In the rows, 128 means zero.
One turn moves every row onto another: examples first, then more rows asked:
Tez: [117 136 117 123 122 142 125 114 106 144 118 142 113 160 132 108 139  70
 158  82  95]
Zubu: [126 105 110 132 114 117 151 120 113 101 116 114 157 149 136 115 146 112
 137  86  95]
Ziso: [110 141 139 119 132 141 142 125 124 107 122 144 125 158 158 108 108  70
 171  80 103]
zitir: [114 141 128 113 134 136 135 107 113 142 116 135 110 155 143 100 124  68
 169  89 103]
dala: [138 160 117 115 131 134 127 130 135 144 104 155 132 135 138 111 132 107
 158  48 126]
vunal: [130 146 115 110 130 155 136 122 112 145 110 135 129 118 167 110 127 113
 155 110 128]
beli: [107 119 127 147 109 113 129 106 126 116 124 144 171 154 131 106 116 106
 123  81 118]
nofe: [109 126 116 101 145 135 127 104 122 145  99 130 119 146 120 115 128  87
 172 110 105]
bor: [136 171 115 117 126 139 125 116 124 151 108 148 142 144 137 119 119 112
 144  56 134]
zikal: [103 104 128 153 117 120 129 118 138 118 121 140 162 148 124 106 133  98
 131  75 111]
Ler: [123 152 117 104 136 152 124 129 109 132 115 150 135 114 150 102 131 125
 146  98 139]
gepif: [104 141 125 135 143 144 125 124 127 124 111 143 172 168 131 128 120 105
 140  52 129]
bupot: [106 125 112 109 134 148 117 109 125 145  95 152 124 144 114 117 137  95
 167 111 106]
lanu: [104 123 140 117 114 139 136 146 139  94 109 138 142 147 146 109 101  76
 162  96 116]
kipa: [118 126 108  88 137 131 132 126 135 118  87 117 144 150 112 128 129  89
 169 108 103]
Bamin: [129 141 106  96 140 122 138 118  94 103 116 137 143 131 151 109 135 137
 149 104 111]
Ved: [139 137 112 111 121 138 134 131 115 140  96 139 113 115 142 108 128 132
 161  87 132]
neni: [107 142 127 133 133 133 121 131 143 133 104 146 162 166 145 132  99  99
 154  56 127]
Barim: [132 130 107 102 140 123 141 108 108 115 117 124 147 125 158 117 135 120
 152 122 100]
voram: [116 109 138 130 115 140 132 142 118  91 112 148 137 137 137 111  97  82
 163  96 119]
sivi: [121 115 109 116 116 100 134 118  88 107 110 123 158 157 135  97 133 122
 135  92 108]
Fazu: [117 134 129 129 135 143 137 123 110 101 131 147 124 159 148 126 111  77
 166  73  93]
Rasas: [102 109 124 136 120 101 115 123 135 124 107 136 169 163 129 114 103  99
 140  84 116]
movu: [111 149 128 139 134 128 124 104 137 130 121 159 162 156 131 121 107 109
 139  57 127]
Letev: [124 113 108 115 121  91 131 114 113 113 113 120 166 151 139 109 130 101
 139 105  95]
Fim: [139 120 120 104 101 129 135 151 122 101  87 135 156 141 122 108 123  78
 162  94 114]
Dev: [124 163 121 117 128 157 122 136 119 145 111 144 154 142 142 108 135  99
 138  59 141]
ripim: [130 162 120 119 124 156 131 135 126 152 103 138 140 146 163 119 118  95
 155  65 133]
Bab: [128 122 110 126 105 114 147 112 110  98 120 120 169 148 141 114 133 120
 124  96 104]
fimok: [138 151 108 109 117 145 131 120 110 145 101 135 129 120 140 116 122 134
 144  95 139]
Fodu: [117 121 121  99 109 130 133 151 139 103  90 118 153 150 124 115 119  78
 158 100 112]
Tavup: [ 94 105 124 141 125 118 124 116 111 117 109 134 168 165 122 111 114 117
 135  80 125]
gasus: [128 132 107  91 136 138 133 126 132 109  82 144 153 145 113 131 136  99
 174 102 100]
tof: [133 133 105 110 121 134 146 114 107 106 111 124 147 125 145 127 126 143
 141 111 117]
Kero: [109 138 129 140 142 131 122 117 152 127 118 164 154 146 128 119 124 103
 148  51 119]
kosik: [134 116 106 115 130 132 152 121 108 105 105 122 130 125 145 126 133 141
 157 102 108]

Barim goes to Letev
Fodu goes to lanu
zikal goes to Kero
Where do these go?
Fazu goes to Tez
bor goes to fimok
Bamin goes to sivi

One turn moves every row onto another: examples first, then more rows asked:
kub: [127 133 126 146 109 129  98 129 131 136 147 110 166 117 146 131 130 106
 155 105 106 135 125 126 125 126 139 129 107 140 106 158 157 140 138 113
 151]
Vak: [167  85 120 126 103 133 118 155 149 157 159 111 156 100 161 108 157 133
 111 110 128 128 106 126 122 132 147 141 105 150 123 123 136 133 133 137
 135]
veput: [135  76 107 120 100 131 142 130 160 135 138 135 163  95 116  85 147 109
 118 113 119 115 121 119 126 132 175 121 112 117 135 141 156 120 150 139
 132]
duni: [140 143 126  92 101 107 108 121 152 145 154  93 159  92 117 109 166 136
  97  98 129 122 138 138 141 135 152 139 124 142 126 149 146 133 134 121
 136]
Vimo: [143 150 118 112 106  90  91 129 162 136 154 114 143 103 103  99 152 113
 121 118 137 124 120 132 121 136 155 137 142 127 122 126 130 125 125 107
 137]
vum: [148 101 137 147 104 131 114 160 133 135 160 119 165 125 148 103 155 138
 133 132 130 123 141 143 127 131 143 137 144 139 137 124 124 121 114 122
 159]
Zuzi: [137 136 121 125  86 185  94 118 136 134 138 132 175 106 107 126 150 139
 121 114  99 115 116 115 130 129 201 133 123 124 120 125 114 129 127 151
 142]
Tiba: [124 138 115 147  81 162 101 132 135 124 130 151 169  92 114 119 148 112
 128 106  95 115  99 128 121 135 183 125 128 129 119 141 108 107 112 159
 130]
Lufu: [134 132 134 114 101 168 140 108 152 131 149 124 179  98 129 150 152 124
 125 108 154 119 129 131 121 130 131 131 129 130 120 146 123 136 127 113
 138]
vese: [148 139 114 148 114 154 106 149 116 105 138 134 156 104 139 137 144  91
 108 142 100 125 112 135 132 142 180 113 137 136 141 137 125 131 115 127
 139]
sufad: [173 128 108 135 112 132 125 141 117 142 148 109 152  96 118 132 177  95
 126 116 125  96 115 144 126 124 163 120 136 129 136 125 112 152 112 123
 124]
baped: [136  96 148 126  91 132  94 146 140 144 139 117 155  92 158 132 150 111
 128 112 133 137 126 153 122 131 133 141 113 108 145 127 107 132 143 141
 144]
Ranas: [135 129 128 120  94 153 103 131 145 128 156 121 133  92 127 138 136 109
 151  92 128 112  92 158 119 115 143 151 118 144 139 148 144 115 100 141
 133]
meva: [136 106  94 148 113 147 118 141 137 128 138 118 166 108 110  81 146 113
 129 120 109 115 144 143 127 108 164 136 111 139 158 141 152 123 142 124
 151]
gaso: [131 114 129 127  83 114 130 123 143 139 125 133 180 107 110  97 146 111
 148 117 148 126 114 116 126 103 171 129 112  99 125 149 131 127 143 150
 130]
Befe: [140 140 153 124 104 172  84 129  93 137 145 129 171 102 120 143 149 122
 129 117 131 118 122 129 137 128 197 132 125 126 124 137 162 131 136 150
 136]
Linid: [129 118 119 131 123 137  91 144 111 141 147 119 159 141 114 129 164 100
 153 116 130 136 128 124 141 134 168 116 103 104 115 116 146 139 132 122
 142]
kifo: [116 127 118 123 122 123 124 137 129 135 142 128 167 128 133 142 157 132
 101 119 130 146 126 107 140 120 151 123 121 128  88 114 153 124 143 136
 130]
veb: [135 146  98 130 101 171 123 135 130 129 115 129 148  95 118 128 138 129
 132 126  90 111 119 120 117 127 195 131 122 136 129 137 111 134 116 136
 146]
suzo: [135 117 131 140 113 132 126 101 153 154 158 124 148  85 123 134 142 125
 102 109 123 108 109 145 121 119 158 118 160 152 121 111 131 113 145 140
 117]
zopaz: [121 136 123 131 100 172 116 142 138 140 110 133 162  87 110 124 144 145
 119 103  89  96 112 124 108 135 185 121 120 138 130 123 137 108 141 145
 128]
Pokel: [146 121 141 102 109 156  99 133 131 140 177 140 155 114 114 134 158 120
 118 115 135  83 128 135 135 143 170 136 126 113 153 106 147 119 111 137
 133]
Bori: [129  86 131 125  97 144  96 147 110 137 155 108 126 105 133 115 151 133
 121 120 158 131 124 143 139 134 149 150 135 129 120 126 130 130 127 158
 145]
talun: [136 142 135 127 103 160 103 155 149 127 131 141 145  89 136 154 146  99
 120 117 108 132  89 125 100 134 166 128 113 123 123 150 146 107 130 155
 135]
rozim: [128 119 124  97  93 119  96 134 165 146 160 117 153  89 101 104 172  97
 127  88 125 123 133 148 120 155 154 132 127 123 131 145 152 119 129 115
 143]
Zup: [139 122 120  84  90 103 109 129 140 135 150 126 159  93 100 110 172 108
 131  98 145 136 129 142 143 126 176 145 138 123 125 126 144 135 116 118
 132]
sol: [147 123 132 144 120 172 113 135 138 145 146 112 159 106 118 133 165 130
 104 112 109 130  95 124 127 135 190  96 129 146 110 135 150 109 147 150
 127]
tud: [137 108 134 130 111 121 126 124 126 178 153 137 155 102 159 115 142 129
 150 116 156 128 136 131 123 138 157 131 105 135 129 131 126 119 134 146
 141]
Sege: [133 105 130 132 103 103 104 141 135 134 151 103 143 112 143 130 140 100
 121 117  73 127 118 127 136 125 174 117 144 125 113 134 147 143 138 134
 142]
Zunu: [114 104 122 103 110 131  99 134 136 128 160 139 150 113 151 140 142 110
 110  99  96 141 123 134 153 134 160 132  99 120 122 136 169 114 123 152
 135]
Manu: [133 138 140 134 105 159 139 121 131 135 136 136 186 103 140 151 132 105
 146 125 123 136 122 112 125 129 193 120 128 156 133 138 140 139 133 124
 148]
tev: [118 144 103 109 111 112 112 126 150 140 151 119 157  96 106 109 157 104
 125  97 148 135 142 145 133 136 146 144 114 163 142 132 142 124 124 114
 139]
nef: [130 129 103 123 105 149 106 130 128 125 146 112 152 115 110  97 156 136
  94 132 132 117 150 130 136 108 157 154 108 113 136 155 144 124 132 162
 151]
zamil: [129 128 129 129  79 117  88 123 154 122 142 118 160 104 121 103 123 111
 111 130 123 121 118 118 123 102 156 158 118 107 135 152 126 135 144 163
 142]
fik: [121 128 120 130  82 172 122 132 113 125 117 143 187  86 114 127 142 118
 131 107 112  98 121 111 126 150 184 130 119 139 125 136 127 136 126 136
 127]

sufad goes to suzo
talun goes to Befe
Where do these go?
veput goes to gaso
kub goes to Zunu
Vimo goes to duni
Vak goes to tud
veb goes to zopaz

One turn moves every row onto another: examples first, then more rows asked:
dumu: [135 140 140 146 111 122 116 120 151 123 148  91 157 126 142 113]
zuto: [125 119 157 146 110 133 117 127 125 133 153  99 142 122 116 108]
toz: [123 155 105 113 101 158 106 134 147 151 136 145 133 134 132 130]
Suru: [161 147 143 127 115 131 133 121 136 149 137 156 131 125 108 132]
luse: [140 158 157 135 125 114 133 119 135 133 149 140 132 119 100 130]
Nepi: [121 104 121 137 121 126 117  93 175 131 146 131 144 138 126 140]
Bomi: [114 132 160 136 135 147 119 130 114 134 157 113 126 123 130 124]
nas: [108 150 122 156 117 146 117 127 134 145 158 137 112 112 119 112]
Pateg: [124 134 113 122 111 140 134 127 144 168 136 142 108 144 110 145]
ribi: [121 123 109 105 133 119 111 139 174 140 146 121 114 127 114 141]
kab: [117 157 135 137 114 134 122 120 131 146 136 128 100 120 125 104]
pob: [127 138 141 145 146 127 135  98 144 132 136 105 158 134 133 122]
nuka: [153 148 117 132 128 124 131 106 142 109 140 135 154 138 111 138]
Gige: [132 121 139 137 131 141 110 143 119 131 157 105 139 111 131 106]
vin: [120 122 117 126 121 135 127  91 152 124 158 121 146 136 150 156]
Kati: [133 144 152 140 118 143 135 124 121 152 133 100 150 127 121 111]
Falek: [111 116 134 129 131 111 117  96 157 130 168 137 135 130 144 146]
vuze: [123 117 111 131 142 126 106 129 190 134 152 132 126 137 122 132]
mogon: [123 147 135 138  99 130 111 142 138 150 136 138  99 143 128 115]
nebeb: [119 156 139 155 127 157 116 133 141 159 138 140 111 124 130 127]
tul: [130 122 106 110 137 125 126 129 161 146 133 129 132 157 119 157]
Fezog: [113 155 124 148 115 128 114 134 134 164 138 131 108 110 120 119]
Dosaz: [125 124 103 110 104 150 111 128 141 163 135 146 128 135 119 138]
zoka: [111 106 127 128 132 124 114  88 146 128 154 129 154 133 130 141]
bivo: [122 138 152 130  93 134 123 122 124 134 157 110 122 128 127 103]
Zutu: [121 124 153 129 118 143 113 130 112 149 145 110 144 113 120 108]
ganom: [152 124 110 133 127 126 136 112 148 125 157 143 132 127  96 143]
seb: [129 120 124 125 129 135 117  96 174 124 154 120 155 130 139 119]
falu: [147 142 148 127 123 125 127 123 132 114 147 124 161 134  97 136]
pobeb: [167 134 121 123 128 120 132 141 146 142 145 137 124 118 102 142]
beve: [131 129 123 119 101 154 106 144 149 159 126 141 121 141 115 127]
mez: [124 108 127 126 153 124 133 110 158 130 147 112 154 144 118 145]
nuvon: [118 123 117 110 116 120 100 152 164 138 158 122 139 130 121 158]
rom: [127 117 122 106 119 145 107 143 157 147 143 147 109 147 122 127]
nafi: [129 145 140 148 135 116 111 114 134 130 128 111 157 129 151 120]
sugiz: [142 128 140 143 126 128 109 116 140 128 136 125 154 134 167 124]
daduz: [121 126 104 133 124 131 118 135 173 145 166 116 127 121 122 165]
tufaf: [132 136 113 107 123 165 112 142 155 162 144 134 126 122 126 141]
Lemog: [139 137 132 126 129 119 116 108 150 119 129  99 153 133 149 121]
tagu: [131 135 144 145 125 128 113 127 132 120 144 102 154 146 154 144]
kir: [120 125  99 120 133 109 103 138 162 139 144 117 134 132 122 156]
nug: [123 150 133 133 112 134 138 139 128 167 141 113 112 124 104 123]

dumu goes to bivo
pobeb goes to ganom
Where do these go?
Kati goes to nug
Fezog goes to Dosaz
ribi goes to Nepi
Falek goes to sugiz
tagu goes to Bomi

One turn moves every row onto another: examples first, then more rows asked:
Bol: [124 137 134 156 143 142 124 137 113 124 109 144 130 151 105 137  93 124
 126]
limu: [152 127 170 150 123 126 124 109 138 128 132 133 115 133  99 140 154 142
 128]
rek: [106 140 148 111 117 138 138 109 154 113 128 148 137 126 127 157 115 109
 104]
dirir: [101 126 133 125 107 107 128 120 117 142 129 127 111 129 139 108 133 132
 130]
fezuf: [154 136 133 148 106 127 123 148 134 108 109 129 129 105 131 145 136  95
 135]
Fof: [107 116 125 117 119 103 128 132 121 134 132 130 115 136 126 104 137 120
 123]
Beruk: [104 142 145 126 128 134 133 107 144 118 141 153 142 136 136 159 133 115
  95]
nidat: [137 131 163 164 116 109 146 104 139 131 126 126 122 125 103 136 152 147
 126]
zodu: [150 138 127 147 103 136 132 150 122 113 116 127 118 105 145 146 138 105
 128]
nat: [155 149 122 150 100 133 135 149 124 110 123 126 113 112 131 146 143 109
 133]
zusi: [ 98 125 129 119 117 111 127 135 121 139 145 133 117 131 120 106 133 122
 116]
zufi: [145 145 122 155 109 131 124 144 125 115 107 139 125 113 144 157 151 109
 138]
kidi: [144 134 170 150 106 117 134 109 152 130 128 120 123 123 101 134 137 140
 141]
laset: [157 137 157 156 129 119 140 115 145 127 136 116 132 127 101 131 144 145
 128]
gote: [108 125 122 113 115 106 124 130 129 129 122 124 104 147 126 111 142 127
 125]
tus: [123 124 133 155 142 138 132 144 111 112 107 164 133 141 101 148 115 128
 134]
Bop: [120 129 137 148 128 137 127 131 121 112 101 158 136 149 103 148  99 118
 150]
tero: [100 118 137 121 108  97 119 120 131 136 129 134 124 135 124 107 134 111
 129]
Zonu: [129 126 130 135 139 145 137 132 111 107 110 155 127 151 111 140  99 134
 139]
muraz: [144 133 167 162 118 119 136 105 144 129 134 129 123 132 102 144 149 146
 133]
baz: [ 98 153 140 125 131 142 144  99 146 121 116 138 134 130 127 158 137 113
 100]
paf: [104 145 139 128 114 138 150 102 136 109 129 151 127 138 134 165 119 117
  99]
gedor: [143 136 142 156 104 140 123 145 116 104 113 123 116 116 151 149 139 105
 126]
vem: [122 127 134 156 146 136 132 134 112 116 111 156 136 153 101 141 104 125
 137]
bef: [103 148 140 124 117 143 145 103 148 120 129 146 129 128 136 166 128 118
 101]

tus goes to paf
gote goes to limu
vem goes to bef
Where do these go?
fezuf goes to Bop
Zonu goes to Beruk

